Families of rows that turns and mirrors carry onto each other, the same ones carrying the whole set onto itself: the rest of each named row's family, in list order
3 families of 6 rows
Z_191: [-22   6 -56  15  28  12  -4  -4  24  -3 -10   7   6  13 -25 -65]
Z_459: [ 11  22 -60 -12  13 -43  22  27 -10  42 -11  -5   2  -3 -30 -15]
Z_512: [ 12  26 -16   0   7  22  30  21 -25  31 -17 -24  46  -8 -21   2]
Z_779: [-20 -14 -32 -46  18  12  34   2  42  -1 -15   9   6  17 -40 -18]
Z_961: [-29 -29 -54  18  37   5  10 -20  17   8  15   5  28  34 -13  -5]
Z_929: [-14   3 -16  30  39   6   5   2   7 -12 -29  -9   6  10 -32 -45]
Z_74: [-14  11 -39  20  21  13  -8 -11  12  -8 -27  -7   9  15 -22 -54]
Z_568: [-24  14 -54  14  13  21  47  56   7  33   5  13  18 -22 -52   7]
Z_557: [-29 -37 -48  21  32  12  41  -7 -11  -4 -16  18  22  31 -34   0]
Z_792: [  5  23 -55 -13  19 -36  39  29 -23  34 -20   2  10   6 -34   5]
Z_139: [ -1  37 -65 -10  17 -36   8  22   8  46   7  -8  14   6 -16  -9]
Z_313: [-38 -21 -57  27  41  17  24 -11   7   1   4  10  28  39 -24   6]
Z_268: [-24  23 -83   6  -1  26  34  41  13  37   6  10  22 -16 -42  -5]
Z_526: [  6  22 -32  12 -11  20  16  15   0  31  10   2  51  -2   5   8]
Z_892: [-23 -22 -33 -34   7  22  22   7  46  -4  -1   9  26  21 -30 -23]
Z_403: [-18 -20 -27 -40  30  12  34   8  18  -4 -24 -12  12  22 -54 -25]
Z_788: [  4  18 -24  13  -1  16  19  21 -25  30   1 -22  56   0  -8   0]
Z_291: [-19  22 -50  34  14  16  42  49  -7  26 -15   3  12 -21 -50  11]

Same family as Z_779: Z_459, Z_74, Z_568, Z_313, Z_788
Same family as Z_792: Z_191, Z_512, Z_961, Z_892, Z_291

Families of rows that turns and mirrors carry onto each other, the same ones carrying the whole set onto itself: the rest of each named row's family, in list order
4 families of 4 rows
Z_249: [-15 -16  -8 -14 -12   0  34  -2 -11 -35]
Z_411: [ 11  25 -15  30   2  -3 -16  14  22 -33]
Z_120: [-15 -25   6  20  16 -34 -11   7  10  24]
Z_7: [-10 -15   2  -4 -27   1  26 -10 -18 -33]
Z_255: [  8  25 -12  36  25  -1   3 -13  12  12]
Z_111: [ 31  -9  -6 -18   4  19 -23  15 -22 -26]
Z_731: [ 28  -7  -6 -15  27  20  -8  -5 -29  10]
Z_309: [-11 -25   5  16  -1 -34 -26  26  16  -9]
Z_630: [  4  25 -26  21  30  -3   3  12  26 -13]
Z_533: [ 33  -8   5  -6   3  21 -22  -5 -33  -4]
Z_337: [-16 -15  -7 -12  -3   0  42 -12 -14 -16]
Z_435: [ 24  -8 -17 -27  29  19  -9  14 -18 -12]
Z_30: [ 16  25   0  46  -4  -2 -16 -10   7  -9]
Z_629: [-17 -26  -3   9  19 -34 -13  26  20   6]
Z_951: [ -9 -25  15  28  -4 -33 -26   8   6  10]
Z_153: [-11 -16   4  -1 -16   2  35 -22 -21 -14]

Same family as Z_533: Z_111, Z_731, Z_435
Same family as Z_120: Z_309, Z_629, Z_951
Same family as Z_7: Z_249, Z_337, Z_153

Families of rows that turns and mirrors carry onto each other, the same ones carrying the whole set onto itself: the rest of each named row's family, in list order
4 families of 8 rows
Z_162: [ -9  26  -3 -27  -2   3  29  -4  -3 -20 -23   5 -11   6  16   1  39 -13
  21]
Z_481: [-29 -31 -26  16  -9   0 -22   1 -18 -33  13 -18   6  -2  12 -23 -14 -18
 -26]
Z_447: [-29  -1 -13  16   1  -6 -21  11 -17   8  20   5  18 -30  25 -50  -3 -19
  14]
Z_88: [ -2  21 -22 -32   9  -7  14  -1  -5 -34 -11 -13  -1  19   1   7   2  18
 -22]
Z_973: [  5  15  25  -7   8   8  22   4  18 -28  -8   3  -8  15  -7  19  47   0
   7]
Z_884: [  6 -18   1  11  -9  -9 -15  42 -21  13  38  45   1   1  22  29 -10   9
   0]
Z_280: [ 15 -21 -15  23  11  -5  11  33 -24   1  27  36  -5  33  18  27   6  15
   5]
Z_845: [ 26   3 -25   9  15 -17 -16  34 -11  20  23  31 -11  25  -2   1 -20   9
   2]
Z_613: [-18   2  -4   2 -28 -11 -21   6 -17  -2  12  12   6 -35  30 -30 -10 -37
 -13]
Z_479: [ 15 -17  -6  33 -24  21  16  39 -14   4  39  26   9 -20  -2  23   3  14
  -7]
Z_115: [-26  20 -34  14 -13 -13 -22 -14  -4  10  19  -3  10   0  12 -45  -3 -18
 -23]
Z_317: [-19  -3  -5  -1  10   0 -20  -5   2 -47  -1 -27  13 -17  22 -19   8 -16
 -25]
Z_740: [ 10 -18  -1  35  26 -10 -27  37  -2   5  39  29   8  11  23  11   3  11
   2]
Z_325: [-26 -14  -7 -16 -21   9 -17  13  -4 -42   0  -6   0 -27  17  -5 -13 -24
 -34]
Z_181: [-12  17   8  22  -5  18  23   8  17  11  11  10   2  -2 -36 -17  19  31
  -1]
Z_546: [-16   1 -17 -12   0 -12  -1   2   6 -33  13 -13  -2  14  -7 -28 -19 -14
 -45]
Z_762: [ 23  -4 -25  45   1  11  14  17  -8  12  15  17   0  11 -15  -4  -3  35
 -20]
Z_5: [  1  39  -6 -20 -11  -1  18 -10   0   2   0   0  -1  17 -28   8  28   8
  12]
Z_900: [ -1  -1  -3  -7  -2   5  -6 -14  -3 -51 -10 -26   2  16   2  22  30 -13
 -18]
Z_55: [-13  10   5   4   6 -23 -31   0  -6 -13  15  -4  12 -14  32 -39   3 -42
  -6]
Z_319: [ -7  23  12 -22 -31  12  31   7   9 -16  -4  20 -13  -5  -1  28  36 -13
   2]
Z_161: [-18 -16 -11 -23   2  -8   0   2 -11 -48 -12  -4 -18  35  18  13   4 -15
 -15]
Z_619: [  6   5  -9  21  16 -33 -33   6 -19  10  25  24  10   7  55  -9   9 -14
   2]
Z_135: [  3  10  -3   2  12 -23  -5  21 -23  29  21  37   2   9  35 -15   5 -11
  35]
Z_118: [ -1  13  12  14 -26  30  43  26   9  -2  16  22   7 -32  -4   9  31   9
   1]
Z_349: [-19  27 -25  -4  19 -20 -31  15   0  27  15  30   2   1  22 -25  -6  10
   8]
Z_708: [-14   1 -12 -30 -25  10   2   2  -6 -42 -13   5  -8   0  17  34  14 -13
 -24]
Z_684: [ -3 -28  -9  41  -3  33  26  31  -2 -15  35   5   5   5 -18   8  11  21
  -3]
Z_241: [ 21  15  12  34   8  24  31  13  12  -2   4  11   8 -13  -2   4  48  17
  13]
Z_776: [ -9  14  -3  14 -17  34  36   8   5  -6   9  -4   7 -21 -22 -14  38  -5
  22]
Z_414: [ 31 -10   0  54   3  19   2  31  -2   6  39  10  12  -6 -12  10  20   4
   9]
Z_483: [-15   5   0   2 -13 -24 -21  19 -23  20  16  45   7 -16  49  -4  -4  -8
   2]

Same family as Z_762: Z_88, Z_845, Z_115, Z_181, Z_546, Z_5, Z_349
Same family as Z_776: Z_162, Z_481, Z_447, Z_280, Z_161, Z_135, Z_684

Families of rows that turns and mirrors carry onto each other, the same ones carrying the whole set onto itself: the rest of each named row's family, in list order
4 families of 8 rows
Z_902: [ -9  22  16 -10 -15  -6 -24 -13 -11 -27 -17 -18]
Z_355: [ -1  17 -31  36  16  14  22  14  24   1  31  -2]
Z_172: [  5 -10  16 -20 -23  20 -16 -17   1 -23   2 -20]
Z_473: [-21  -4  19 -16  23   1  -5 -21 -28  -2   5 -16]
Z_910: [  8 -15 -39  12 -14 -16   1  11  13  20   6  33]
Z_817: [-11  13  18  -8 -15 -10 -22  -3 -22 -16 -12 -34]
Z_908: [ 26  13 -34  20  12  -6  14  10  13  20  44  -6]
Z_532: [-12   7  18 -16   1 -20 -29  -1 -22 -14 -11 -25]
Z_686: [ -7  -4 -49   2  18 -17  31   8  33  -9  13   8]
Z_469: [ 33   2 -37   6   6   9  -8  38  15  11  18   5]
Z_333: [-22 -22  19   2 -16   3 -14 -14 -20  -3   8 -21]
Z_80: [  6   2   9 -18 -13  26 -11 -16  -4 -34  -7 -23]
Z_442: [  2   9  -4 -41  14 -12 -38   1  -2 -14   1 -16]
Z_205: [  4   8  15 -35  15  14  -5 -22  -8 -23   2 -15]
Z_818: [-17  -7 -37  14  10  -6  32   9  37  -6  17  12]
Z_168: [ -1 -16  15   2 -24  10 -22 -12 -23  -7   5 -29]
Z_439: [-18 -16  12 -12  12 -12 -14 -18 -36   3   0 -17]
Z_199: [ -9   4   8 -32  23   3  -2 -24 -15 -25 -10  -9]
Z_41: [ 25   4 -35  32   3  -8  16  31   9  12   7  19]
Z_798: [-14   5   1 -16 -23  -2 -33 -17  13 -23 -12   6]
Z_925: [  3  24 -33   7  19  21  34  37   9   5   4  -6]
Z_685: [ 12  -4 -44   7   9 -32  20   6   6  22  29  -1]
Z_253: [-35  20   6   8 -29   4 -12 -10 -16  -2  -9 -17]
Z_795: [-22   9 -36  10  -1  -5  40  11   6  15  -5  22]
Z_406: [ 11   6 -41  13  12 -12  42  31  14   6   0  12]
Z_43: [ -1  10 -41  31  10  14  20  15  32 -15  18   1]
Z_306: [ 17   4 -36  25  11  -2  25  39  18   0   3  13]
Z_643: [ 16   4 -39  21   4 -20  32  24   5  15   5  21]
Z_409: [-12  14  14 -18   2 -15 -27 -10 -11 -29 -18 -12]
Z_426: [-20  23   4 -16  10  -4 -13   8 -29   8   2 -39]
Z_750: [ 19  10 -37  40   2   0   8  13   8  16  33  -7]
Z_702: [  9 -11 -40  -3   6 -28  21   7  26  14  32   8]

Same family as Z_168: Z_686, Z_80, Z_439, Z_199, Z_685, Z_43, Z_750
Same family as Z_798: Z_910, Z_469, Z_442, Z_925, Z_253, Z_795, Z_426

Families of rows that turns and mirrors carry onto each other, the same ones carrying the whole set onto itself: the rest of each named row's family, in list order
5 families of 8 rows
Z_761: [-21  -9  11  51 -30  79 -37  11 -41  24  30 -36]
Z_288: [-22 -26 -25  47 -40  70 -35   7 -20   2  52 -40]
Z_746: [-26 -16   5  55 -35  82 -27  14 -32  17  43 -31]
Z_846: [-25 -15  -9  50 -24  78 -35  14 -35  21  52 -32]
Z_800: [-29 -26   9  54 -39  68 -45   8 -19   9  25 -45]
Z_90: [-25 -24 -17  44 -20  62 -56  10 -23  16  40 -44]
Z_856: [-28 -27  -5  49 -29  82 -29   1 -24   4  45 -39]
Z_198: [ 25 -42  11  10 -50  11  -5  16 -30 -12  31   3]
Z_525: [ 31 -35  18   6 -44   7 -14  14 -37  -7  20   0]
Z_341: [ 33 -35   4  -1 -33   4 -21  16 -37  -3  29  -1]
Z_335: [ 23 -24  37  14 -20   5 -17   8 -36   4  17   3]
Z_632: [-23 -23 -16  38 -13  76 -44   1 -31  13  47 -40]
Z_71: [  3 -15  -5   1 -10   6 -22  16 -23  -7  39  16]
Z_562: [ 27 -22  14  15 -31  -9 -23   3 -36   2  23   1]
Z_374: [ -5 -17  24  52 -50  69 -37   2 -26  -1  41 -56]
Z_164: [-19 -16   3  38 -15  76 -49  -2 -37  16  26 -47]
Z_651: [ 33 -29  23  14 -20   1 -23   8 -18   6  20   2]
Z_366: [  4  -7  12  37 -29  61 -58   0 -37  13  38 -61]
Z_348: [  9  -6  22   1 -17   7 -27  13 -31  -3  11   6]
Z_774: [ -9 -11   4  44 -38  68 -51   0 -39  14  15 -52]
Z_741: [ -1 -15 -15  36 -22  59 -51   5 -31   9  66 -53]
Z_500: [ 27 -36  29  24 -35   6  -9   8 -10  -2  22   6]
Z_171: [-22 -20   3  46 -25  64 -60   8 -27  18  23 -49]
Z_769: [ 30 -33   4  13 -16  -2 -21   9 -13   6  39   8]
Z_376: [ 12 -37  35  25 -37  13   3   8 -23  -9  29  10]
Z_4: [ 23 -40  11  21 -30   4  -6  10  -4  -5  41  10]
Z_803: [-19  -9  -3  46 -20  75 -44  11 -43  27  40 -36]
Z_559: [ 27 -40  -2   3 -39   6 -11  19 -30  -9  40   5]
Z_941: [ 22 -27   8   6  -5   1 -22  10 -34   7  40   9]
Z_586: [ 23 -28  25  25 -45  -3  -9   4 -28  -6  22   3]
Z_998: [-11 -23  -3  52 -45  69 -31   6 -19  -4  68 -48]
Z_18: [-24 -23  12  47 -31  82 -34  -4 -29   8  25 -45]
Z_899: [ 10 -39   5  17 -21   8   0  12 -20  -7  54  16]
Z_454: [ 17 -35   7  24 -43  -2  -4   8 -22 -11  41  10]
Z_904: [ 23 -28  -3  14 -28  -9 -18   6 -29  -2  40   7]
Z_350: [-19 -22   3  55 -55  76 -30   2 -24  -1  28 -45]
Z_806: [  1 -16  35  16 -37  16  -6  12 -18 -15  11  11]
Z_699: [-32 -30 -10  54 -34  69 -43  11 -14   7  43 -40]
Z_976: [ -5 -24   8  14 -32  15   0  18 -13 -20  40  18]
Z_981: [-11 -13 -26  35 -23  63 -57   3 -36  16  38 -47]

Same family as Z_376: Z_288, Z_335, Z_774, Z_941, Z_899, Z_350, Z_981
Same family as Z_586: Z_856, Z_632, Z_562, Z_164, Z_18, Z_454, Z_904
Same family as Z_341: Z_761, Z_746, Z_846, Z_198, Z_525, Z_803, Z_559

